Named turns come first, each shown by rows before and after it. Which turns, in which order, take the first row of each pair that follows to the second? Write the first one first, as in the answered first pair.
turn Z107:
[ -8 -32  -9   8  12  -7 -10 -16  16   3  10  23  18  -2 -10  29   8   1
 -24 -37 -10   2  13 -22  10 -23  26  17  -8] -> [ -3 -24 -16  -4   5  -1  -3 -18  22   4   9   4  13 -26 -30  13 -24  -2
 -25 -19 -12 -28  -8  -4  -5 -29  14  34  -1]
[ 24 -10  -8  -2  -1  -1   0   5  -1   2  -1   9 -12   2  -6  13  -5  -5
  12  -1  -7   8   0  -7   0   1  -1   2  13] -> [ 15 -13  -4   0   1  -4  -5   4   2   3  -1  14  -6   6  -1  19  -1  -6
   7  -5  -4  12   7 -10   4  -2   3   1   7]
[  0   4  16   2  33 -13   1  11   6  11  -7 -16   1  15   7   2   5   3
 -32 -13 -12 -33  -8   3   9  -5  13  22 -30] -> [ 12  12   8   2  27  -7   8  12   4   9 -10 -28  -7   3  -1  -6  -7   1
 -19   1 -12 -43 -19  12   2   4   4  29 -17]
[ 45  -7 -14  19   4  -9  -7  18 -20 -13  -7  10 -10  12  10  11  30  -9
  27  -9  13  18 -14  -2  16  39  14 -15  17] -> [  8 -24  -2  14  15 -15 -21  13  -5   0   0  25   9  25  17  22  37   0
  -6 -32   7  15   3 -17  23  13  31 -14 -15]
turn Z544:
[-24 -34  -5  -3  -2   1 -25  -6  15   2   1   8  -6  16   6  12  -1  17
 -26 -18   5  10  13 -16   3 -12  -8   9 -27] -> [ 11 -30 -21  -2 -21  10  -9  -3  11   6  -2   9 -25   8  -4  19 -14   4
   9  -6   2  31  12  -9 -17  -1 -27  -1   8]
[  5  14   3   3  11  -9   2  -3  -9 -10  -7  -5  -1   0  10 -15  13   0
   7  12   8  -2  -2  10   8  20  -7  -4  -2] -> [ -7  18  11   4  11  -9  -1  -1  -5  -8  -5  -4   1   4  12 -17  12   1
   4  12   6  -5  -1   7   7  13 -10  -3 -10]
[ 40  31  19  11   0   1  -7 -11   0   2  -3 -20   5  -7 -24   3  -1  17
 -13  19  10 -13 -27  20  -3  -6 -10  16 -43] -> [ 35  35  20  11  -4  -1  -3  -7   5  10  -4 -18   4  -4 -25   0  -7  15
  -6  22  13 -11 -23  22  -9  -8 -20  14 -41]
turn Z800:
[ -6 -15  -1  20 -17  -7   1  22 -11  15  -7  42 -12  34  -4   6  11   8
   6  -2   9  -1  -6  -2  -2   2  -4 -31  -4] -> [-13 -16  -3  15 -25  -2   6  19  -1  22  -5  40 -13  28 -13   6 -11   5
   5   4   4  -4  -6   2 -17 -11 -13 -23   0]
[-48  21  12 -30 -18  -7 -14 -18   8 -26   9  -9   4   8 -10 -18 -16  10
 -13  28  10 -19 -15  13 -10   1 -11  27  -5] -> [-24  26  10 -15 -11 -13 -12 -10 -14 -46   1 -12   3  17  -3 -22  20  11
   5  30  22  -7 -18  11  16  34  -3  14   3]
[-17  -8   9  -8 -11  -3   9  -5  13  11   9   7  -3   6   7  -5 -11  -1
   2  -2  -3  -1  10  -2  -8 -22 -15  -6 -15] -> [ 10   5   0   0 -10   2  12   2  -5  -6   2  -2 -14   3   4 -11   1  -4
  25  13   9   6  -2   5  -3   8 -21  -9   6]
[ 27 -25  13  26  -6  12   2   8  -9  26  11  21   5   7  20  24  11  -9
   3 -25  10  39  40 -11  -3  -5  -3 -30   7] -> [ 17 -26   7  16 -19  18   6   5   6  36  15  16  -2  -3   4  23 -24 -14
   3 -15   7  30  36   1 -30 -23 -18 -18  13]
turn Z167:
[-34 -28  -9   6 -13  -1 -13   9   8   8  12  20   1   8 -13  33  -8  -9
   8 -25   6  10  37 -10 -16 -23  20  10  11] -> [-37 -32  -4   9  -3  -1 -26   9   0  -8  10  10  10   4 -16  25   5  -3
  -8 -26  18  -6  22 -11   4 -10  35  23   2]
[ 19  -7 -21  10 -33  10  21   7   7  -3   4  35  10  21  10  38  -1 -10
  18  -2   9  59  27   2 -15  11  15 -14  27] -> [ 14 -26 -25   9 -22   7  15   3   7  -3  11  39  23  13   1  50   0  -7
  -3 -18   2  47  25  -9  -5   7  38  -2  19]
[-19   0  17 -17  -6 -13  13   4  14  12  -7  10  -5  24  10  12   4   0
   4  -8  -2  10  21 -14 -24 -18  14  -4  15] -> [-20 -10  15 -17   2 -12   7  -1  13  10  -4   6   0  18   9  14   9   3
 -11 -14  -3   1  19 -22 -16 -16  29   4   8]
[ 15 -12   6  -5   8 -14  22   1 -18  40   0  11   2 -14   8  14 -13   1
   2  -2 -22 -15  -3  -5 -18 -24 -21  11 -11] -> [ 12 -19   5   0  18 -15  12   0 -22  30   1   7  13 -23   7  11  -3   7
 -17  -5 -17 -29 -11 -11  -3 -19  -2  20 -17]
Now pairs of rows:
Between the rows of a pair lie 2 to 4 turns.
[ 12 -10   1 -16  -4   7   6 -15  13  13  13   5  19 -17 -21  -5 -23  -5
   2   5 -15 -10   3   5  -7   0   1  21  -1] -> [25 -9  6  1  9  1  0 -8 -9 -3 12 13 25 -3 -3 -2 20  1  8 -4 -4  9  9 -7
 24 27 15  5  0] | Z800, Z107
[ -3 -12  -3 -10   5 -15  -1  -8  14  15   7  22  -1  -8  -4   0 -22   4
  -5  -9 -33  -4   1 -15  -6 -26   0   1 -13] -> [  6 -10  -8 -12   5 -14  -1 -10   6   6   1  11  -4 -22 -15  -7 -26   7
  -8  -5 -32 -22 -15 -11  -2 -15   4  16  -6] | Z107, Z167
[-15 -20  -3 -14  -9  17   8  -7  13  14  -9  15  -1  15 -33  -6 -51  -2
  12 -26 -35  -9  17 -15 -30 -46 -26  -3 -21] -> [ -3 -24   1   1  -6  10   3  -1   1  13 -10  35  -1  40 -14   8 -16   0
  23 -41 -32  26  37 -29 -15 -29 -17 -27 -19] | Z107, Z107, Z107, Z107
[ 22   3  15   3  11   1   6   6  -9  -7   2 -12   9  -1 -10   0  20  11
  -4 -10   5 -23 -15  -2  34  19   2   7  -2] -> [ -1 -10  21   1  10  -3   0   1  12  12  13   5  17  12  -4  14   9   7
 -18 -26  -6 -10   3 -15  24  -9   2   2 -17] | Z800, Z800, Z107, Z800
[-44  14  16  15  12 -16 -24   0  13 -13  -3  -6  15  39  28 -23  34  25
 -20   1  19   0  19  -4  26   2  23   2 -50] -> [-53  20   9  -6   1  -2 -18  -6  29  -9  -6 -30   9  10   2 -39 -14  18
 -26  25  19 -39  -6  19  -4 -17   7  31 -41] | Z107, Z800, Z800, Z800
[ 24   3  -8  -3  13  -5  16  -5 -21  -9 -10 -11   6 -22 -11   2   7  12
   2  10 -17 -20 -11  -2  30  14  -2  10   9] -> [ -1  -5   7   1  16 -11   7  -3  -8  11  -4  15  18  11  11  20  17  14
  -5 -11 -25  12  22 -17  28 -10   1 -15 -11] | Z167, Z167, Z107, Z107
[-21  25  -5  14   9  16  -3  -2 -17  -9  -5  -3   9 -17  16 -14  -3   5
  16   6  23   4 -14  -5 -11  30  -3  -7  15] -> [-38  19  -3   1   3  21  -1  -9  -1   4   2  -4  12 -21   7 -12 -24   5
   5   6  15  -5  -9  -5 -27   7  -9   1   9] | Z800, Z800
[ 24 -20   9   6  28  -7  15  -7 -30  11  12   3  14  -3  12   7  19   7
 -17 -23 -29 -20 -16 -24  25  -2  13   5 -16] -> [ 25 -14  -3  -7   9   4  24 -11 -20  13   9 -16   2 -26 -11  -8 -18  -3
  -7   2 -32 -37 -36  -1  -6 -11 -10  23   3] | Z107, Z800
[-17  -8 -10  12  17  -6 -26  -9  -8 -15   1  29  15  34   8  40  28  12
   5 -15   6  38  16 -22   3  12  42   0   2] -> [-36  -4 -20 -12   8   6 -18 -20  13  -7   2  -5  12  -6 -31  12 -36  11
 -18  11  -4 -28 -24   7 -31 -18  27  47  -1] | Z107, Z107
[ 21  17   5   6 -15   5   9  26  -5  -3  -2  22  -2  25  14   9  11 -12
  37  12  -3  37  17  -9  10  33   3 -24  16] -> [ -9  11  18   2 -12   0   4  21   8  11   4  30   5  39  26   7  10  -8
  21   3  -8  32  30 -14   7   8   3 -27  -9] | Z544, Z167, Z544, Z167
[-17 -23   1  -2   3   6 -25 -11   7 -12   1   5  19 -12 -14  14  -2  10
 -34 -19   7 -13  -3   0   3  -5  33  29   0] -> [ 23 -23 -21  -2 -12  12 -10  -9   1 -13  -3   5   1 -22 -25  24 -12  -3
  -1  -6   2   4  -8   3  -9  13  18  23  37] | Z544, Z544
[ 15   8  38  -8  21 -20  14 -19 -26  -4  20 -22   3  -9  17  -3   1  12
  13  20   0 -28 -42   8  31   1  -1   6  -8] -> [ 16   3  38  -1  24 -21   8 -18 -30  -3  19 -14   7   5  27   5  19  14
  19   8   1 -14 -29   1  39   4   6  -3 -13] | Z107, Z107
[  2  -1  16  -3  23 -23 -12  12   1  28  -8  17  11  19  16  22  23  19
  -6   0 -14  15  15  -7  13   4   7  -4 -20] -> [-15   7  20 -13  28 -22 -15  10   6  20  -6  -3  12   5   5   1   9  25
 -24  12  -6 -19  -2   2  11   3   8  17 -29] | Z107, Z167
[ 28 -10  -8 -11   8   5  26  -3 -28   1   1 -20   9 -32 -27  23  -8  25
  16  -6   2 -19 -42 -25   6   2  -2  10  19] -> [ 36  -3  -5  -2  12   3  26   3 -36  -4  -2 -13   8 -16 -15  26  13  25
  31  -8  12   3 -33 -29  16  18  -1  -5  24] | Z107, Z167
[ -1  11   2   3  -2  18 -34   5  -7 -27 -14   2 -10   1 -16 -12  -7  -8
  10  29  20  29  -8   5 -12  14  18  11  31] -> [-30  -4  13  -8   3  11 -31  -3   9  -9  -2  -3   5  -7 -21 -15 -26  -1
 -25  14   1  -8 -14   3 -15 -24  21  26   2] | Z167, Z800, Z107, Z107
[ -3 -14 -10  -8 -12  11 -23  -1  11  -8   8  10  10 -18 -29  12 -29  -7
 -16 -11   8   4  -5   0 -16  -7  18  33   8] -> [  8 -12 -15  -7 -17  12 -19   1   3 -13   6   6   6 -20 -32   9 -29  -8
  -8  -6  11   7  -7   5 -14   2  16  32  20] | Z800, Z800, Z800
[  9  18   2  -5   9  -5  13  24 -17  -5  -5 -17   1   4  26  -4  36  16
  21  -8   6  21 -15   6  26  45  12  -6  -7] -> [-38   3  15 -19  14  -4  -1  15   6   9   4 -15  18   1  21  -6  13  26
 -22 -22  -1 -11 -14   2  19   3  26  16 -39] | Z107, Z107
[-19  10   1  -3 -14   5  -8   1   9 -28 -12 -24  -9   4 -10 -21 -14  -1
   2  30  18  -3 -11  12  -8   8   0  20   7] -> [ -6   6  10  15   0  -9  -5   7  -8 -29  -9  -9   0  27  18  -9  28   3
  10   9  17  22   6  -3  19  22  10  -7  -3] | Z167, Z800
[-18 -18   6 -17 -20   8 -32 -23  18  -1  18   5  14  10  -9  15   0  16
 -42  -7   8  15  12 -12  14  15  27   5 -23] -> [-21   4   3 -27 -30  18 -30 -20  23  -9   7 -16   1   1 -19  -6 -21  12
 -29  20  21   5   0   8  -1  20   3  15 -10] | Z167, Z800
[ 28  -4  -8   2   6   9  -1  -4 -17 -23  -4 -17  -4 -13 -17  -1   2   1
   5   2  13 -13 -22   1  11  22  18  13  12] -> [ 32   4  -3   8   5   7   3   1 -19 -23  -6 -10 -10   6  -3   1  17   0
  21   4  19  12  -7  -2  10  27   9  -6  12] | Z107, Z167
[-28 -11   3  -5  -5  -6 -11  -5  23  19  12  18   4  17   9  16  -7  -2
 -10 -11 -10  27  35  -9 -20 -30 -11 -12 -13] -> [-21  16  16  12  19 -14 -13   6  -3  -9   0  -5   4  24  27 -16  38  13
  -8   1  10   9  16  -3  20   9  -2 -16 -27] | Z107, Z107, Z800, Z544
[-13 -21   7 -10   1  -3  -7  -8  12  22  18  -7   4   3   3  -8 -30  16
 -15  13  -1  11  18   9 -24 -13  16  -7 -25] -> [ 24 -13 -10  -6  -6   3   6  -6  -2  12  11 -18  -9 -17  -7 -15 -34   8
  10  27   0  11   0  18 -26  11   7  -5   5] | Z107, Z167, Z107
